In the data rows, the value 128 means zero.
Some points:
[118  42 152 222 128 203   7 232  68 141 208 138 146 171  79 103 103  57  78  71 180 186 173  52 131 130  53   0  59 149 182 106 103 106  63 227 158 214 107 135   0 159 162 179 190 191 138 164 184 194  22  55  69 193 109 142 160  73  63  66  67 253  94 138]
[120 114  54  93 133 144 156  77  46  63 107 111 185 132 182 112 192 148 176 103  58 117  93 142 163  67 146 109 153 190   9 189  68 179  62 134 100  55 183 129 106 180 133 132 188  63 162 219  67 134 117 115 149 154 108 223 129  55  94 166  98 132 130 206]
[124 123 132 158 101 133 125  79  52 134 133 101 207  39 156 184  83 172 154 151 134 109  96  94 144 106 135 122 145 115  79 110 123 120 122  54 156  61  69 217 187 143 146 107 143 177 167 173 132 159 116 105 117 109 109 108  28  95 171 137 130 102 189 138]
[ 31 142 119 123 107 162 182 147  55 129 105 165 184 187 101 175 144 144  67  67 114 136 125 182 122 107 149  84  88 174 155 160 188 145  81 132 136 125 194 138 106 183 135  45  42 107 185 182  75 184 169 114 121 117 130 140   6  89 128  89 118 113 215  66]
[111  68  47 135 125  79 129 124 100  69 151  58 169 143  45  71 111 109 125 115  67 105 104  86 140  44 179 129 115 112  59 195  63 227  93 167 178  89 207 170 118 175 240 104 146  90 162 155  29 164 169 123 173 158 151 199 179 138 157 195 181  56 146 139]
[ 94 177 117 143  41  98 141 106 149 167  91 140 114 190  92 133  86 178 107  87  92 202 154 185  89 170 190 133  84 109 162 152 200 138 148 139 108 179 195 115 117 157 141 123 150 143 102  88  52 113 113 113 155 137 178 178  56 174 130 231 191  55 186  98]
[120 142  71  69 207 170 192 173 100 104 156 102  73 117 171  94 147 122 183 107 112 126  77 119 217  74  85 179 212 137  98 159  71  92  73 143 143  74 167  84  89 170 131  92 107  62 206 151 146 155 184 180 120  72 152 203 174  97 121 140  97 112 104 141]
[177 141 143 100 127  81 162  95 182 111  67 156 138 140 162 130 209 180 128 106  90  69 103 151  83 170 194 147  94 137 101 130 145 113 165  94  45 138 111 102 186 115  59 139  37  98 105 150 126  41 158 153 167 130  50 108 174 177 124 147 140 131  93 154]
[ 90 220 137 116  84 125 143 153 118 220  79 201 111 181 152 193 128 169 121 114 115 170  85 241 121 165 188 166 104 141 159 127 167  37 167  81  83 163 137 104 185 119 105  89  93 142  92 102 129 128 154 185 160  51  99 136  85 139  82 142 212  61 202  79]
[216 152 178 104 160 181  81 138  98 161 117  65  72  51 165 175  96 122 178 208 141  77  60  82 185 101  91 127 196 118 153  44 114  46 147  80 154  98  76 138 120  57 102 165  68 173 155  70 177 182 117 103  49  63 133  99 123 142 202 112 110 139 165 184]
[114 119 152 163  97  70 155  72 179  97 128 140 155 140  51  98  98 143  76  96 151 176 160 149  67 175 155 140 146  74 152 147 144 177 145 126 152 162 129 160 156 152 150 173 172 152 108  89  59  79  51 126 134 211 173  81 142 190 121 190 150  88  58 104]
[148 167 164 157 150 110  84 160 163 158 141 181 102 131 132 139  70 122  92 134 177 199 241 122  60 177 116  76 148  64 162 141 166 126 157 157 121 195  88 111 107 126 122 139 194 119  28  64 140 125 107 124 139 163 170 103 115 146  71  96 136 158 110  77]
[147 131 189 174 173 118  58 130 131 178 178 141 119  59  58  47  27 128 130 145 157 102 132  72 141 119  82 163 165  51 157  94 160 156 137 146 158 126  75 169 115  64 151 152 153 204 115  67 141 111  84  29 114 143 187 121 178 191 128 106 134  76 107 125]
[128 169  69  82 171 175 134 202 122 117 165 180   5 141 220  70 171  97 204  97 113 141 136 119 196 123  65 186 180 145 152 146  83 105 141 132 124 121 163  48  72 117 114  99 141  82 135  90 169 133 138 169 126 130 125 159 173  81  89  76  97 137  79 148]
[163 179 121 117 117  95 119 154 162 150 112 179  76 172 124 103 112 165 164 132 104 162 174 155 125 182 142 176 138  70 143 173 155 162 173 142 111 141 177 103 105 137 148  99 130 122  78  58  73  50 121 115 128 166 198 168 109 161 111 133 175 104 104 121]
[190  69 175 196 102 161   0 189 132 172 180  79 124 101 110  45 127  54 133 179 130 109 162  74 120 133 100 158 121  79 147  71  88 132 130 172 142 170  74 185 129  60 140 210 205 163 146 108 137  88 109  56 106 133 166 136 161 135 133 182  96 170  80 151]
[105 109 123 161  93 123 181  81 178  70  61 142 140 156  70 161 162 152  96  72 194 141 152 133  99 169  72  93  89 197 151 143 170 164 135 154 114  87 146 120 133 145  90 138 106  98 151 176 176 151  89 105 116 156 100  61  82 101 120  71 139 167  74 120]
[145 162 121 143  74  81 140 110 161 169 105 168 141 145 141 165 168 151  98 122  85 150 115 177  74 167 192 155  85 120 152 132 176 141 170 118  67 161 119  92 200 118  80 121 109 113  61 107  93  51 131 183 189 122  83 107 141 186 101 155 156 118 134  79]
[164 144 128 108 138  84 181 102 141 109  83 162 127 146 155 129 177 160 137  92 121  75 119 174 133 154 175 160  93 141 104 119 132  92 171  83  56 138 117  99 177 122  76 125  82  85 111 150 156  90 152 155 153 125  45 138 137 134 116  82 140 134  93 141]
[147 111 132 135 106 109 158  78 185  74  38 148 101 162 118 133 166 174 114 107 130  79 153 151  95 175 125 108  99 171 137 135 166 137 151 136  93 115 126 100 161 143  74 121  61  95 118 135 160 103 118 127 163 149  63  99 120 119 108  92 127 142  76 124]
[147 157 178 136  85 130  91 120 158 179 171 147 119 105 135 150 121 112 118 164 185 149 173 110 100 155  96 114 150  92 160 111 165 136 159  87 127 145  80 119 158  74 154 138 143 132  76  68 173 118  98 110 126 124 159  80 123 146 117 102 123 152 115  74]
[ 85  78  96 117 122 173  95 202 101 112 171 118 168 169 149 117 140  85  87 100 126 157 190  84 122 100  82  36  85 158 115 120  51  63  38 226 176 187 108 109   9 181 117 141 134 143 161 147 114 173  82 143  66 159 109 141 175  88 119  71  81 230  97 143]
[167  79 122  62 154 124 113  97 133 107 172  48 150  85  82 123  77 115 189 193  88  62  77  73 150  72 156 136 149 104  69 118  80 132 123 102 200  72 144 141 110 102 165 158 119 146 146 111  66 133 231 138 122 110 180 147 210 142 233 146 126 102 168 153]
[ 80 140 156 142 141  85 164  69  67 157 149 123 173  74 132 146  82 169 116 171 146  95  74  83 136  96 134 138 162 101  96 128 111 123 110  87 171  80 103 199 151 119 161 115 137 175 147 174  95 124 135 106 123 117 132 120 104 163 194 117 131  87 177 154]
[148 118  94  67 249 157 168 153 161 111  76  83  57 124 150  83 161  94 173 149 126 107  91 141 182 103 113 174 187 136 131 115 101 131 136 134 131 102 162  80 154 112 153  89  77 106 150 103 176 133 186 171 153 106 147 140 167 149 149 178 119  95 112 169]
[126 121 145  89 126 141 194 103 129 118 104 128 120 148 187 136 175 111 133 105 152 131 111 159 176 109  99 152 152 182  87 132 109 124 118  81 115 105 138 103 116 143  80 108 138  38 119 175 181 134 181 154  98 118  64 159 128  48 104  73 107 164 142 156]
[ 93 172 146 143 122 149 151 143 131 172 149 182  93 149 119 176 104 140 101 118 207 183 153 165  92 162 100 114  98 128 209 141 182 133 143  84  95 153 100 105 144 134 116 126 115 102  82  97 173 185 120 157 158 118 132  69  81 123 105  75 128 136 171  39]
[184 170 157 119 140 178  95  98 117 169  93  84 148  70 168 180  77 133 165 206 154  71  73 109 162 104 117 126 180 109  97  64 136  94 148  86 135  89  53 190 142  72 127 116 100 181 155 123 184 177 117 100  61  78 125  77  81 102 178 112 117  93 171 130]
[ 71  79  88 161 121 112 151  93 113  89 131  73 192 163 146 158 177  69  76 119 126 157 154 131  91 128 143  85  83 162 120 141  80 150  73 189 135 131 116 125  92 171 130 126 130 122 139 169 123 150 115 169 132 152 117 118 129  88 130 153 114 163 115 117]
[150  61 147 164 170 129  96 137 170 139 154  86 140  99 128  86 144  42 132 184 123  93  96  99 117 110 124 162 121 116 121 101 104 138 132  92 142 134  92 133 153  79 138 189 151 133 123 105 145  96 154 150 137 115 142 100 142 116 176 161 103 158  96 175]
Along one direction, these points spread out more than along any other. Take the direction at right angles to it along which they spread out most. Go by this last direction. For each point below, how far along it does it lie, from 0 to 99? The average is 50, and the first point in the table lies past the average. One standard deviation of the points above along it is 16.
[ 71  79  88 161 121 112 151  93 113  89 131  73 192 163 146 158 177  69  76 119 126 157 154 131  91 128 143  85  83 162 120 141  80 150  73 189 135 131 116 125  92 171 130 126 130 122 139 169 123 150 115 169 132 152 117 118 129  88 130 153 114 163 115 117] 49
[147 131 189 174 173 118  58 130 131 178 178 141 119  59  58  47  27 128 130 145 157 102 132  72 141 119  82 163 165  51 157  94 160 156 137 146 158 126  75 169 115  64 151 152 153 204 115  67 141 111  84  29 114 143 187 121 178 191 128 106 134  76 107 125] 68
[114 119 152 163  97  70 155  72 179  97 128 140 155 140  51  98  98 143  76  96 151 176 160 149  67 175 155 140 146  74 152 147 144 177 145 126 152 162 129 160 156 152 150 173 172 152 108  89  59  79  51 126 134 211 173  81 142 190 121 190 150  88  58 104] 68
[148 167 164 157 150 110  84 160 163 158 141 181 102 131 132 139  70 122  92 134 177 199 241 122  60 177 116  76 148  64 162 141 166 126 157 157 121 195  88 111 107 126 122 139 194 119  28  64 140 125 107 124 139 163 170 103 115 146  71  96 136 158 110  77] 80
[167  79 122  62 154 124 113  97 133 107 172  48 150  85  82 123  77 115 189 193  88  62  77  73 150  72 156 136 149 104  69 118  80 132 123 102 200  72 144 141 110 102 165 158 119 146 146 111  66 133 231 138 122 110 180 147 210 142 233 146 126 102 168 153] 30
[216 152 178 104 160 181  81 138  98 161 117  65  72  51 165 175  96 122 178 208 141  77  60  82 185 101  91 127 196 118 153  44 114  46 147  80 154  98  76 138 120  57 102 165  68 173 155  70 177 182 117 103  49  63 133  99 123 142 202 112 110 139 165 184] 45
[147 111 132 135 106 109 158  78 185  74  38 148 101 162 118 133 166 174 114 107 130  79 153 151  95 175 125 108  99 171 137 135 166 137 151 136  93 115 126 100 161 143  74 121  61  95 118 135 160 103 118 127 163 149  63  99 120 119 108  92 127 142  76 124] 51
[ 90 220 137 116  84 125 143 153 118 220  79 201 111 181 152 193 128 169 121 114 115 170  85 241 121 165 188 166 104 141 159 127 167  37 167  81  83 163 137 104 185 119 105  89  93 142  92 102 129 128 154 185 160  51  99 136  85 139  82 142 212  61 202  79] 52
[164 144 128 108 138  84 181 102 141 109  83 162 127 146 155 129 177 160 137  92 121  75 119 174 133 154 175 160  93 141 104 119 132  92 171  83  56 138 117  99 177 122  76 125  82  85 111 150 156  90 152 155 153 125  45 138 137 134 116  82 140 134  93 141] 42
[111  68  47 135 125  79 129 124 100  69 151  58 169 143  45  71 111 109 125 115  67 105 104  86 140  44 179 129 115 112  59 195  63 227  93 167 178  89 207 170 118 175 240 104 146  90 162 155  29 164 169 123 173 158 151 199 179 138 157 195 181  56 146 139] 30
[ 80 140 156 142 141  85 164  69  67 157 149 123 173  74 132 146  82 169 116 171 146  95  74  83 136  96 134 138 162 101  96 128 111 123 110  87 171  80 103 199 151 119 161 115 137 175 147 174  95 124 135 106 123 117 132 120 104 163 194 117 131  87 177 154] 41
